One vector is turned by the same rotation once a step. Each row is the vector after some number of steps, and that number follows the row.
The counts run from 0 to 735.
[ 91,  94, 111, 115,  71, 125, 102,  77, 112, 123, 106,  94, 105, 110,  90,
 102,  96,  88, 113,  94, 108, 112,  95,  91, 102, 117, 131, 100, 110,  83,
  96,  89,  84,  93,  77, 102, 109, 111,  65, 121, 114,  96,  74,  91,  89,
  87,  95,  81, 107,  80,  98,  98, 114, 102,  80,  79,  84,  77,  82] -> 246
[ 96,  93, 101, 115,  89, 125,  82, 101, 110, 114,  85, 105,  77,  82,  65,
 100,  92, 100,  99,  98, 114,  68, 109,  90, 105, 106,  98, 100, 109,  92,
  90, 127,  86,  91, 122,  84,  91,  88, 104, 105, 104, 110, 128, 109,  67,
  86, 102, 111, 116, 116,  86, 116, 108, 109, 123,  92, 102,  64, 107] -> 467
[ 97,  97, 102, 108,  67, 136,  99, 106, 113, 118, 122, 102, 108,  90, 115,
  78,  89,  97, 128, 105, 112,  90,  80,  84,  93,  87, 101, 107, 120,  88,
 119, 102,  95, 101,  98, 115, 111,  94, 101, 126,  96, 121,  80,  97,  92,
  88, 121, 115,  95,  79,  83, 118,  95,  80,  77, 116,  85,  75, 109] -> 241
[108, 103,  94, 123, 123,  90, 119, 106,  92,  83,  93,  87, 108, 123,  91,
  92,  92,  77,  87,  79, 100,  95, 102,  99,  89,  93,  98, 118,  97, 111,
  80, 115, 109, 108,  98,  78, 110, 100, 127, 129,  98, 120, 103, 105, 101,
  83, 100, 149, 122,  77,  85, 118, 105, 112, 116,  83, 127,  99, 107] -> 13
[110, 102,  91, 118, 135,  73, 107,  84,  98,  98,  92,  93, 100, 106,  93,
 109, 107,  83,  93,  92,  70,  99, 127, 102, 101, 112, 101,  76, 105,  99,
  84,  81, 113, 115, 127,  88,  93,  86, 102,  91, 121,  93, 112,  88, 108,
 105,  77, 112, 120,  83, 102, 105, 110, 109, 126,  90, 136, 117,  82] -> 563
[127,  99,  92, 126, 118,  75,  86,  95, 108,  70, 127, 122, 112, 106,  96,
  92,  92, 104, 132, 105,  98,  97,  83, 104, 104, 109,  88, 120,  80,  92,
  92, 122, 101, 114, 114, 111,  99,  87, 107,  93,  87,  91, 109,  95, 114,
 101, 108, 119,  91,  90,  88,  96, 131, 106, 111,  92, 106,  97,  87] -> 648
[105,  97, 112,  97, 135,  90,  91,  90,  89,  96, 103,  85,  79,  90,  93,
  97, 113,  80,  89,  89, 101,  94,  73, 115, 107,  93, 105, 115, 120,  78,
 105, 105, 109, 106, 114,  92,  60,  68,  99,  91, 118,  99, 136, 112,  86,
  88,  90,  92, 120, 128,  98,  83,  89,  90, 101,  95, 112, 109,  85] -> 550
[ 82,  89,  91, 116,  81,  96, 103, 112, 105, 109,  92, 124,  69, 112,  92,
 111,  99,  98, 106, 109, 121,  79, 103,  67, 108, 119,  83,  96, 107, 114,
 104,  86, 103,  99, 119, 124, 126,  96, 106, 118,  79, 100,  99,  85, 124,
  95,  66, 121, 103,  89, 110,  98, 110, 112, 112,  92,  85,  88, 119] -> 85
[ 88, 103,  84, 105,  63, 108, 107, 124, 125, 117,  99, 109, 110,  94, 107,
  82, 102,  95,  95,  99, 116,  79,  98,  81, 100,  78,  88,  86, 105,  86,
 123,  94, 100, 103, 105, 124, 115,  98, 114, 112,  77, 106,  97,  99, 107,
 104, 119, 106,  91,  89,  87, 133,  85, 100,  87, 127,  81,  79, 115] -> 597
[107,  87,  76, 120, 104, 112,  53, 101,  93, 101, 110,  77, 107,  95,  84,
  85,  93,  63,  95, 101, 110, 104, 104, 119, 107,  96, 123, 114,  99,  80,
 104,  99,  99,  90, 102, 112,  84,  77,  71, 102, 105,  79, 109, 100,  80,
  95, 118, 108, 100,  86,  78,  86,  96,  93, 100,  92, 101,  96,  68] -> 250
[120, 109,  88,  99,  81,  97,  98,  76, 113, 116, 124, 110, 103,  97, 104,
  82,  99,  82, 137, 116,  93, 103,  91,  98, 113, 107, 115,  66, 118,  85,
 110,  94,  93, 102, 113, 121,  85,  75,  77,  80, 122,  89, 114,  92, 100,
  91,  90,  86, 112,  86, 109, 115, 103,  77,  88,  96,  96, 103,  96] -> 621
[ 94, 123,  76, 115, 104,  95,  82, 104, 107,  97,  99,  88, 128,  92,  72,
  72,  89,  91,  62,  96,  94,  78,  90, 111, 107,  94,  86, 101,  81, 103,
 107,  93,  79,  87, 103,  98, 108,  81,  99, 115, 104,  84, 125,  96, 117,
  90, 110, 107,  91, 105,  64, 103, 113, 109,  97, 106,  85, 107, 116] -> 593
[ 83,  84,  95, 117, 112, 105,  85,  94,  79, 112,  97,  95,  85, 121,  71,
  88,  92,  76,  68,  99, 126,  96,  87,  86, 109, 120,  89, 118, 101, 112,
  95,  97,  85,  80,  98, 104, 113,  89,  98, 122, 106,  86,  94,  94, 113,
  83,  70, 128, 107,  87,  98,  84, 107, 101, 111,  66,  89, 117, 107] -> 725
[101,  91, 123, 106, 116,  85,  94, 102, 103, 109,  95, 115,  79,  79, 111,
 126, 102, 126,  99, 104, 105,  85, 113,  85,  95, 107,  94, 110, 117,  83,
 114, 105, 115, 107, 126, 102,  87,  88, 124,  99,  84, 121, 109, 102,  96,
  97,  90, 110, 112, 118, 121, 112,  95,  85, 110, 102, 108,  57,  98] -> 554
[ 86, 102, 106, 106,  88, 106, 125,  83, 111, 126,  91,  85, 115, 101,  94,
  84, 108,  89,  79,  87, 102, 113,  95,  82, 108, 100, 112,  89,  97,  81,
 104,  94,  71,  95,  76,  85, 107, 119,  84, 114, 129,  99,  82,  87,  80,
  93, 107,  83, 106,  87,  79, 127,  95, 120,  72,  92,  92,  95, 101] -> 601
[107, 112,  93, 128,  95,  79,  92,  90, 112,  67,  83, 114, 123, 127, 110,
  84,  77,  91,  93,  93, 103,  92,  74, 100, 105, 111, 103, 121,  90, 110,
  78, 120,  81,  89, 110, 125,  87,  85,  94,  96,  92,  90, 122,  94, 128,
  82, 103,  82, 103,  89,  98,  91, 107, 122, 109,  89,  98, 111,  95] -> 149
[118,  88,  90, 103,  91, 125,  92,  96, 122, 131, 114,  85,  85,  80,  83,
 100, 110,  73, 132, 103,  99,  88, 119,  96,  95,  99, 122,  75, 107,  78,
 102,  84, 121, 120, 100,  93, 106, 104,  85, 102, 103,  95,  95, 107,  92,
 103, 117, 122, 103,  98,  94, 120, 124, 107,  95, 102, 101,  83,  87] -> 109
[120,  98,  95, 104,  92, 101,  77, 111, 137,  96, 117, 102, 101,  88,  80,
  98, 108,  82, 112, 107, 113,  85,  91, 110, 105, 100, 118, 106,  84,  67,
 109, 102, 118, 119,  93, 112,  97, 107,  96,  94,  82,  93, 114, 122, 110,
 113, 124,  94,  90, 113,  92,  94, 128, 117,  91, 110,  82,  70,  87] -> 391
[ 96,  73, 111, 115, 124, 101, 100, 107,  92, 114, 107,  86,  81,  77,  85,
 106, 113,  74,  91, 107,  96,  99, 102,  93,  95,  92, 116, 109, 102,  68,
 103, 100,  97, 100, 110,  82,  79, 114, 104, 102, 125, 116,  95,  98,  55,
 116,  99,  95, 106,  82,  77, 105,  83, 101, 112,  91, 113,  99,  74] -> 188
[ 99,  84, 123, 122, 116, 101,  95,  98,  98, 103, 110, 136,  85, 107, 133,
  97, 111, 100, 117, 101, 109,  83,  75,  67,  95, 102,  76, 128, 106,  92,
 110, 122, 106,  95, 103, 117,  95,  98, 124,  92,  85, 114,  74, 101, 109,
  98, 101,  88,  97,  81, 107, 111,  83,  92, 118, 105, 106,  93, 100] -> 73
[ 74, 107, 105, 118, 115, 101, 125, 102,  92, 117,  85, 106,  94, 131, 129,
 108, 122,  89,  83,  74, 105,  96,  81,  84, 100, 101,  90,  95, 118, 112,
 117,  92,  98,  88,  86, 118, 113,  90, 108, 119, 105,  97,  72,  97, 119,
 102,  66,  77, 120,  78, 113, 100,  91,  94,  95, 104, 109,  97, 107] -> 714
[ 88, 112,  76, 116,  82, 103,  98, 106, 119,  90, 100, 113,  94,  89,  85,
  88, 109,  98, 118,  95, 119,  94,  74,  83, 119, 104,  84,  99,  90,  92,
 107, 103,  79, 104, 118, 112, 107,  75, 103, 102,  85,  87, 129,  83, 106,
  96,  93, 113,  96, 107,  79,  96, 117, 117,  97, 112,  76,  75, 114] -> 735
[ 85,  71,  99, 126, 105, 111,  90, 105,  96, 103, 115,  99,  85, 116,  91,
 103, 112,  59,  92,  89, 107, 102,  83,  98,  96, 101, 111, 113, 108,  91,
 108,  77,  97,  97, 101, 112, 113, 105,  88, 121, 103,  83,  71,  93, 111,
 115,  79,  93,  98,  74,  91,  80, 105, 104, 108,  95,  92, 128,  75] -> 445
[ 76,  93, 111, 118,  76, 121, 118,  89, 108, 121,  91, 117,  78, 117, 102,
 107,  88, 101,  97,  85, 112,  81,  87,  81,  89, 103, 104, 105, 133, 112,
 108,  74, 101,  95, 106, 113, 123,  89, 105, 141,  96,  99,  81,  97, 127,
  84,  66, 105, 116,  98, 101,  96, 110,  93, 103,  99,  99,  94, 113] -> 440
[107, 109,  94, 105,  91,  88,  88, 135, 113,  95, 112, 104, 116,  79,  88,
 100, 112,  92,  96, 125, 108,  85, 109, 117, 109,  94, 103,  92,  77,  80,
 120, 118, 114,  88,  86, 125,  94, 112, 116,  84,  76, 111, 128, 116,  94,
 124, 119,  91, 107,  85,  99, 109,  99, 105,  98, 109,  84,  64,  97] -> 117
[112, 115, 127,  88, 119, 100, 123,  84, 110, 126, 114,  90,  87,  94, 116,
  78, 108, 100, 112, 120,  88,  69,  83,  85,  97, 112,  98,  93, 108, 104,
 108,  92, 125, 114,  81, 110, 105,  85, 103, 116, 102, 119,  96, 105, 125,
  80,  94,  97, 101, 110, 108, 106, 107,  96,  71,  92,  89,  97, 132] -> 496
[ 95, 105, 112, 114, 136,  99,  86, 105,  80,  87, 114, 108,  80,  95, 113,
  84,  98,  99, 105, 114, 112,  68,  72,  94, 107, 107,  82, 133, 103, 117,
 111, 125, 108,  80, 106, 124,  83,  74, 114, 107,  92, 110, 116, 101, 104,
  85,  89, 108, 102,  90,  95,  82,  87,  78, 103,  90,  93,  92, 118] -> 355
[ 88,  88, 130, 107, 126,  71, 120,  91,  87, 106, 113,  88,  84,  94,  76,
 126, 102, 105,  83, 120,  82,  88, 104, 103,  98, 118, 116,  97, 111,  98,
 103,  77, 106,  90, 107, 102,  91, 100, 102, 108, 126, 113, 112,  92,  92,
 100,  61,  90, 123,  87, 106,  88, 112,  84,  97,  70,  98, 106,  92] -> 557
[ 90,  86,  89, 117, 127, 104, 102,  92,  87, 122, 111,  98,  84, 104, 102,
  96, 116,  88, 111,  94, 101, 100, 107,  73,  97, 105,  83,  96, 112, 110,
 113,  65, 117, 114, 112, 103, 120,  85, 102, 128, 103,  93,  71,  82, 122,
  98,  71, 140, 105,  79,  96,  99, 106,  92,  98,  95, 108,  97,  98] -> 83
[ 98,  82, 117, 127,  86, 121, 103, 107, 124, 101, 121, 101, 101,  90,  95,
 114,  99,  83, 108, 108,  84,  71,  89, 104,  80,  99, 118, 105, 107,  95,
 100,  76, 113, 120, 104, 126, 124, 121, 102, 133,  85, 106,  78, 107, 120,
 121, 109,  79,  87,  77,  83,  89, 120, 116,  98, 119, 100, 103, 100] -> 303
[ 95,  85, 113, 110,  69, 118,  85,  81, 127, 121, 108, 106, 100, 101,  99,
  96,  97,  95, 118, 107, 112, 107,  84,  80, 102, 119, 121, 104,  98,  69,
 100, 101,  81,  95,  87, 115, 103, 104,  65, 102, 101,  96,  87,  94,  98,
  90, 110,  77,  96,  97, 101, 103, 119, 111,  76,  87,  73,  69,  83] -> 247
[107, 122,  90, 117, 127,  79, 103, 110, 103, 102,  96,  75, 135,  88,  87,
 104, 116,  99,  81, 105,  81, 105, 133, 119, 104,  95, 106,  81,  79,  90,
 103, 106, 103,  84,  92,  96,  86, 100, 102,  96, 116, 104, 115,  94,  71,
 118, 117, 101, 118,  74,  86, 119,  99, 109,  92, 100, 112,  71,  82] -> 119
[120, 111, 113,  91, 102, 102, 111,  85, 117, 110, 105,  82,  94, 103,  98,
  83, 102,  70,  95,  93,  89,  79,  79, 114,  99,  87, 135,  91, 120,  75,
 100,  91, 119, 113,  91, 102,  82,  84,  88, 101, 121, 107, 127, 133, 101,
  81, 105,  78, 121, 117, 108, 106,  97,  96,  86,  99, 105, 114,  92] -> 408
[ 96,  94,  99,  92, 103,  73, 113, 101,  98, 104, 128,  96, 108,  97,  99,
  92, 123,  85, 101, 111, 108, 135,  89, 101, 113,  89, 104,  82, 101,  69,
 140,  92,  99,  98,  91, 120,  88,  99, 100,  94, 110, 112, 100,  91,  86,
 109,  87, 101, 112,  81, 107, 102,  88,  76,  63,  91,  82,  82,  84] -> 258
[ 97,  91,  97, 106, 111,  84,  84,  86,  98, 100, 128,  84, 125,  99,  76,
  94, 106,  90,  90,  99, 105, 137,  82, 113, 104, 102, 119, 108,  96,  62,
 122,  82,  85, 101,  94,  94,  97,  89,  82, 107, 112,  85,  92,  95,  97,
 104,  95,  95,  96,  95,  86,  86, 118,  87,  73,  82,  82,  91,  59] -> 532
[ 99,  88,  87, 104,  85, 126, 100,  99, 118, 126,  91, 106,  63,  92,  94,
 104, 123,  69, 117,  76, 119,  87,  98,  77, 102,  90, 112,  80, 119,  73,
 105,  93, 106, 119, 106,  92, 103,  91,  94,  97, 104,  96, 105, 106,  85,
 102,  97, 105, 112, 113, 105, 115, 100, 118, 112, 114, 103,  74,  96] -> 465
[ 91,  92, 109, 110, 136,  68,  84,  97,  83, 131,  97,  95, 107, 108,  98,
  95,  98,  98,  54, 106, 100, 108, 125,  88, 105, 103,  86,  93, 111,  82,
 120,  85, 103,  87, 100, 100,  91,  86, 106,  93, 109, 102,  90,  98, 102,
  99,  88, 103, 110,  96, 120, 119,  71,  69,  99,  86, 103,  99,  78] -> 57
[102,  86, 116,  95, 118,  96, 120,  91,  92, 108, 126,  92,  70,  97, 113,
  91, 112,  82, 126, 114, 101,  95,  89,  85, 104, 110, 110, 103, 114, 105,
 106,  84, 126, 119, 105, 126,  92,  85,  89, 113, 105, 115,  97,  89, 125,
  82,  73, 116, 104,  95, 116,  84,  99,  91,  79,  79,  88, 110, 106] -> 639
[117, 121,  94, 125,  83,  94,  89, 100, 114,  95, 103, 123, 130, 128, 101,
  85,  73, 103, 105,  94, 107,  85, 109,  98,  93, 103,  87, 103,  97, 108,
  98, 116, 109,  95,  98, 113, 123,  87, 114, 108,  76, 101,  95, 107, 128,
  84, 115, 135, 108,  84, 103, 123, 115,  92, 106,  92, 107,  78, 109] -> 510
